In the rows, 128 means zero.
Named moves come first, each a turn or a mirror and shown by rows before and after it. Which of them, in which order, take the first row of each pair that follows to the second? Write the first one first, as in the answered first pair.
j_872 (before |-> after):
[182 138 165 117 115 111 124 124 177 106 145 138 129  66 128 126 145  87
 102 104] |-> [131 144 124  93 140  89 156 155 143 104 133 112 144  69 128  85 142 115
  85  94]
[129 125  97 115 107 133 128 155 103 143 137 143 107 193 122 139 153 117
 130 133] |-> [132 124 107 119 103 139 127 155 110 143 136 145 105 197 118 145 160 116
 133 134]
[100 130 163 135  97 127 125 106 175 110 143 130 113 128 104 161 154  93
 176 140] |-> [ 47 138 125 106 123  99 157 143 138  99 126 105 126 132  95 120 139 117
 154 135]
j_523 (before |-> after):
[ 75 161 114 121 105  95 178 101 135 137 127 104 163 137  67  93 137 153
 114 134] |-> [ 89 155 108 115  96 113 157 110 127 140 155 119 145 186 110  98 145 186
 102 148]
[121  88 143 117 189 153 146  82 116  92 107  82 117 134 119 111 130 146
  96 112] |-> [144  86 151 131 155 176 113  74 124 105 127 117  93 169 146 135 138 175
 114 136]
[134 139 156 134 155 117 110  49 151 146  89 142 132  91 139 119 102 127
 105 149] |-> [124 136 134 117 181 107 130  61 127 136  93 122 142 104 155  97 105 137
  76 134]
[135 114 149 105 137  86 108 107 133 127 118 165 141 102 120 163  78  99
 162 114] |-> [120 114 118  71 175  78 132 119 105 110 129 141 145 117 126 138  73 110
 124  98]
j_232 (before |-> after):
[139 120 111 114 134 139 109 145  95 135 154 146 108 176 147 123 116 168
 109 146] |-> [148 127 155 132 107 142 121  88 146 158 158 141  84 133 124 137 127 141
 122 151]
[134 145 126 153  31 162  96 119 140 152 148 149  78 158 128 135 162 110
 177 149] |-> [133 129  86 127  69 159  81 178  92 122 155 147 105 205 161 119 152 145
 157 143]
[154 129 160 131 147 119  96 114 143 127 135 139 145 118 127 148 111 110
 121 125] |-> [129 132 147 144 122 113 104 141 129 125 114 148 153 109 102 133 104 103
 156 130]
Pairs:
(two moves a pair)
[133 163 113 135 117 177 120 165  79 128 142 224 150 200 136 155 142 192
  90 144] |-> [133 182 178 154 119 154 177  68 152 146 111 189 160  75  62 168 138 102
  92 114] => j_232, j_523
[110 127 154 137 209 105 107 120  90 138  87 104 132  93 101 110 122  94
 146  56] |-> [117 128 165 135 206 109 107 106 103 146  92 103 130  88 110 119 123  89
 145  57] => j_232, j_232
[166 112 162 122 122 152  85 100 167 134 157 151 114 142 160 171 148  97
 120 105] |-> [ 70 132 106 126  96 121 129 179 114 131  96 147 134 137 108 108 128 117
 178 103] => j_232, j_872
[ 97 142 103 111 133  98 178 130 105 143 128 115 119 131 113 101 138 144
 118 133] |-> [156 130 142 121 132 123 140  79 146 149 163 127 102 125 140 147 143 123
 107 136] => j_232, j_872
[117 168 154 182  99 146 139  82 219 170 134 154 113 130 111 170 137 149
 145 150] |-> [112 169 152 165 142 130 178  78 215 144 120 116 137  89  88 162 134 105
 117 110] => j_523, j_872
[156  99  90 125  89 156 147 162  71 113 161 123  99 193 114 145 146  82
 141 104] |-> [114 112  79 129  92 135 174 181  62 114 128 118 114 171  88 123 135  87
 159 101] => j_523, j_872
[ 78 129 118 125  95 155 127 147 132  96 136 174  98  99 152  98 114 133
 155 108] |-> [112 121 144 134 100 164 101 125 159  95 148 177  98  92 162 124 110 126
 147 107] => j_232, j_523
[182 120 170 129 138 153  82  61 157 133 186 115 112 172 186 121 143 150
  82 143] |-> [132 129 156 118 185 113 152  63 151 109 133  65 152  85 119  94 126  93
  67  99] => j_523, j_523
[167 116 124 120 143 150 132 112 123 107 129 141 145 111 131 138 122  72
 120 106] |-> [147 126 131 130 115 147 140 105 128 120 120 147 128 101 112 137 131  66
 143 111] => j_523, j_232
[140 125 121 133 140 119 105 137 120 115 136 136 152 131 133 115 117 128
 122 117] |-> [140 130 133 130 143 119 122 116 135 118 142 119 145 113 127 112 121 118
 105 114] => j_232, j_523
[153 143 162 125 179 119 147  41 168 116 145  81 149  56 118 133 125 100
  63 117] |-> [155 137 135 101 170 141 118  74 136 126 193 102 123 150 188 119 137 179
  38 143] => j_872, j_523
[166  78 105  91 143 156 140 174  74  87 124 104 145 150 120 156 135  58
 113  54] |-> [192  85 151 126  72 178 115 112 128 132 145 136 101 147 124 195 155  60
 152  85] => j_523, j_232
[ 86 118  99 106  89 152 122 166 131 108  98 148  85 142 139 128 194 142
 138  79] |-> [102 124 131 112  82 157 126 121 165 122 108 139  70 120 136 141 208 128
 134  83] => j_232, j_232
[136 152 121 122 165  90  98 113 121 160 167 110 122 145 145 143 118 143
 134 169] |-> [120 155 125 124 179  74 122 106 124 149 144  92 140 109 113 134 107 112
 132 152] => j_523, j_523
[191 116 167 128  71 172  93 109 166 135 166 149 112 136 166 168 178  72
 116 100] |-> [ 94 126  92 120  72 131 157 201 101 114  91 128 154 108  98 112 159  53
 150  72] => j_232, j_523
[124 137 121 138 194 112 123 164  76 108 100 139 187 140 118 123 107 143
 142 122] |-> [135 139 145 167 156 127  95 151 103 124  94 171 176 137 109 153 111 135
 181 138] => j_523, j_523
[123 127 118 127 126 128 102 155 114 129 147 146 132 164 154 122 113 177
 133 142] |-> [146 127 151 142 103 138  95 105 150 149 156 151 115 135 142 150 122 156
 148 145] => j_872, j_232
[127 135  60 117  88 101 147 186  75 130 110 116 144 116  79 119 126  81
 154 104] |-> [201 126 114  95 104 132 116  99 120 146 192 105 112 152 156 155 157 107
  78 121] => j_523, j_232
[167 109 141 142 152 128  72 135 131 102 119 140 175 115 125 151 116 121
 152 125] |-> [111 122 112 122 162 107 108 160 108 103 103 112 184 107 110 107 109 133
 148 115] => j_232, j_872
[173 142 184 154 136 130  60  81 171 160 127 179 118 119 158 170  86 169
 160 190] |-> [121 143 112  81 232  84 132 124 102 112 130  96 152 131 170  98  91 177
  60 136] => j_523, j_523
[151 111 119 115 114 138 169 118 139 132 168  92 103 176 156  97 182 126
  76 114] |-> [143 120 146 147  97 122 178  92 171 135 126  98 118 100  90 115 172  69
 118 106] => j_523, j_523
[126 129 169 127 121 119 136  73 166 140 103 127 134 102 103 131 132 105
 128 117] |-> [109 126 128  93 134 117 135 114 121 131 129 111 130 171 149 100 135 169
  91 123] => j_872, j_523
[118 152 154  95  99 152 189  15 155 139 164  93  66 132 149 116 177 127
  39 129] |-> [ 90 135  72  76 145 140 166 138  63  98 144 104 102 208 175  83 151 177
  35 120] => j_232, j_232
[ 94 141 104 103 139 135 173 112 108 129 198  71 124 119 130  96 113  85
  80  92] |-> [101 138 100 113  92 163 147 120 105 152 226 103  94 173 161 106 128 124
  99 120] => j_232, j_523
[152  95 127 121 151 127 113 136 136  95 153 129 131 119 158 139 123 124
 108 140] |-> [114  98 108 131 131 121 122 173 122  92 120 140 132 119 133 126 121 123
 146 146] => j_232, j_232
[196 120 123 109 119 134 117 138 138 112 139 138 134 168 160 164 133  90
 137 119] |-> [164 126 101 118 103 127 120 177 121 114 115 143 138 170 141 154 129  90
 166 119] => j_232, j_232
[ 59 138 125 158 110  85 156 108 129 142 105 113 126  72  84 115 117 118
 172 145] |-> [159 110 161 168  94 132  93  72 160 145 172 139  96 126 147 178 148 115
 148 155] => j_523, j_872
[105 160 121 138 103 145 132 144 147 158 110 142  91 146 165 118 129 154
 151 143] |-> [114 164 140 154 112 136 129 124 169 156  93 151 101 105 144 138 120 122
 165 141] => j_232, j_523
[ 76 108  48 126  78 147 169 183  62 130 130 153 120 192 116  99 106 121
 149 133] |-> [112 106  94 146  89 141 183 140 112 116 102 150 138  98  57 138 104  26
 166 101] => j_872, j_523
[123 147 119 109 144 109 134 129 123 134 129 126 142 152 195  99 101 212
 109 163] |-> [110 161 152 122 121 103 182  63 166 153 117 114 138  81 145 105 112 163
 122 152] => j_232, j_523
[190 105 173 162 129 165  82  64 194 163 160 157 102 144 131 187 144 115
 114 149] |-> [106 125 130 124 202 108 185  95 152 125  95  85 151  70  73 114 118  77
  76  92] => j_523, j_872
[132 146 176 129 157 101 162  89 165 124 114 122 140  58 100 125 105  92
 104 100] |-> [145 126 145 101 210 105 139 137 124  97 126 109 157 103 137 112  93 126
  62  97] => j_232, j_232
[142 113  93 145 114 122 131 144 116  78 134 183 140 209 148 137 167  80
 103 129] |-> [126 120 104 151 127 105 158 137 124  78 109 170 161 158 100 129 159  40
 115 108] => j_523, j_523
[169 145 146 106 182 119 163 147  85 117 142  68 133 128 164 149 126 141
  59 137] |-> [135 157 147 104 143 118 201 131  93 136 138  54 108 119 145 128 141 139
  63 136] => j_232, j_523
[113 130 149 145  93 121 152 107 140 138 123 137 122 117 104 119 141  95
 152 124] |-> [123 121 130 122 103 130 145 131 112 140 156 134 110 175 148 112 154 136
 119 129] => j_523, j_523
[172 115 123 144  98 129 113 145 113 122 125 122 144 146 113 173 168  67
 126 101] |-> [149 121 103 136  91 136 106 171  89 130 138 130 137 189 137 154 165 116
 129 116] => j_872, j_523
[ 80 154 109 122 119 120 147 175 111 134 119 147 127 137 115  99 124 156
 170 161] |-> [139 128 118 129 129 144  91 180 118 120 145 175 128 169 150 135 122 157
 156 168] => j_872, j_232
[121 122 138 157 110 131  87 137 135 121 124 153 138 109 108 145 116 131
 165 130] |-> [ 92 124 109 136 129 119 102 168 106 114 120 137 146 129 120 112 114 159
 149 125] => j_872, j_523
[154 108 170 151 173 114  98  64 152  89 129 115 147  84 111 144  97 132
 139 156] |-> [146  99 124 139 201 101  84 127 107  69 122 117 167 122 128 127  86 152
 135 151] => j_232, j_232
[128 111 130 127 121 103 164  86 162 139 119 125 140  87 104 136 143 100
 149 120] |-> [163  94 128 114 131 123 143  81 162 140 159 127 127 128 147 154 156 106
 114 127] => j_523, j_872
[160 113 117 139  84 163 153 101 159 158 155  88  97 132 152 130 177  53
 107 103] |-> [110 113  73 147  76 145 170 170 114 149 114  94 118 139 115  97 160  52
 142  95] => j_523, j_232
[ 82 135 106 132 122 123 136 169 106 139 115 141 133 145 114 106 128 158
 154 141] |-> [139 114 119 140 124 143  89 163 123 126 135 160 130 167 143 147 135 151
 149 145] => j_872, j_232
[134 122 112 148 121 134  95 151 114 132 114 160 133 145 123 138 113 125
 184 140] |-> [152 129 142 153 112 139  94 105 150 147 133 151 116 122 125 154 126 108
 170 141] => j_232, j_232
[ 97 137 112 119 179 108 113 164 116 109  87 131 156 111 123 104  78 156
 151 129] |-> [123 134 131 144 143 126  84 153 134 123  94 162 141 123 132 128  77 167
 184 156] => j_523, j_523
[142 138 153 127 161 125 131  98 162 106 131 118 142  77 114 145 116  98
 120 131] |-> [169 128 145 123 150 151  96 107 149 116 171 134 117 139 162 153 133 144
 110 154] => j_523, j_523
[196 102 101 104 118 148 145 143  90 121 125  94 152 156 162 161 168 107
  98 102] |-> [157 114  91 115  75 139 157 176  75 130  94 109 154 144 126 148 165  95
 153 103] => j_232, j_232
[159 116 152 109 107 120 129 105 140 128 110 151 134 135 123 131 158  65
 107 109] |-> [130 124 132 104  93 108 150 126 122 131  87 150 136 132 109 113 158  56
 114 106] => j_523, j_232
[105 110 138 143  78 115 132 130 116 111 112 123 138  76  96 113 136  78
 167  92] |-> [132 102 126 126  69 144  90 147 100 122 162 138 106 169 166 113 155 142
 145 116] => j_523, j_523
[115 139 141 139  82 130 116 149 157 172 125 126 124 138 149 106 125 202
 154 180] |-> [113 127 118 114 157 115 118 189 124 132 112 104 167 139 156  90 102 196
 113 153] => j_523, j_232
[123 132  91 141 155 119 127 157 116 139  73 113 174  97 123 127  97 161
 117 155] |-> [170 128 107 152 124 146  88 139 136 148 104 139 149 132 152 160 108 165
 124 172] => j_523, j_872
[139 134 171 140 117 132 111  90 171 133 124 138 133  98 118 139 125 126
 154 148] |-> [101 130 116 130 137 121 113 171 112 110  95 146 159 129 118 109 109 144
 164 138] => j_232, j_523
[ 94 134 129 139  75 145 161 165 121 153 113 138 116 120 104 111 145 140
 148 122] |-> [168 110 144 131 113 167 114 147 132 138 159 139 119 156 159 142 149 144
 102 120] => j_232, j_872
[131 155 170 126 133 137 140  56 182 162 152 116 121  86 129 134 136 130
 117 130] |-> [ 68 148  88 125 123 122 139 179 100 141 125 132 137 149 125  89 114 171
 154 131] => j_232, j_523
[146 111 124 145 109 156 140 117 117 133 137 103  72 148 144 133 136 105
 124 120] |-> [126 109  98 148 115 143 139 155  97 117 113 113  90 145 128 120 125 104
 143 110] => j_523, j_232
[158 125 126 147 139 185 137 112 132 117 154 116 112 125 102 162 163  33
 101  90] |-> [172 123 121 139 132 200 112 115 129 121 170 124  97 153 128 162 168  57
  94 103] => j_523, j_523
[ 67 101 123 121  98  98 112 186  93 157 132 170 147 141 124 106 121 123
 196 145] |-> [145  93 193 130 126 120  75 100 159 160 161 177 145 105 141 162 119  96
 168 156] => j_232, j_523
[141 114 127 134 137 143 116 159 111 107 104 128 144 129 111 116 121 106
 130 119] |-> [154 109 133 143 124 151 101 158 120 116 109 139 136 140 124 130 126 115
 138 130] => j_523, j_523
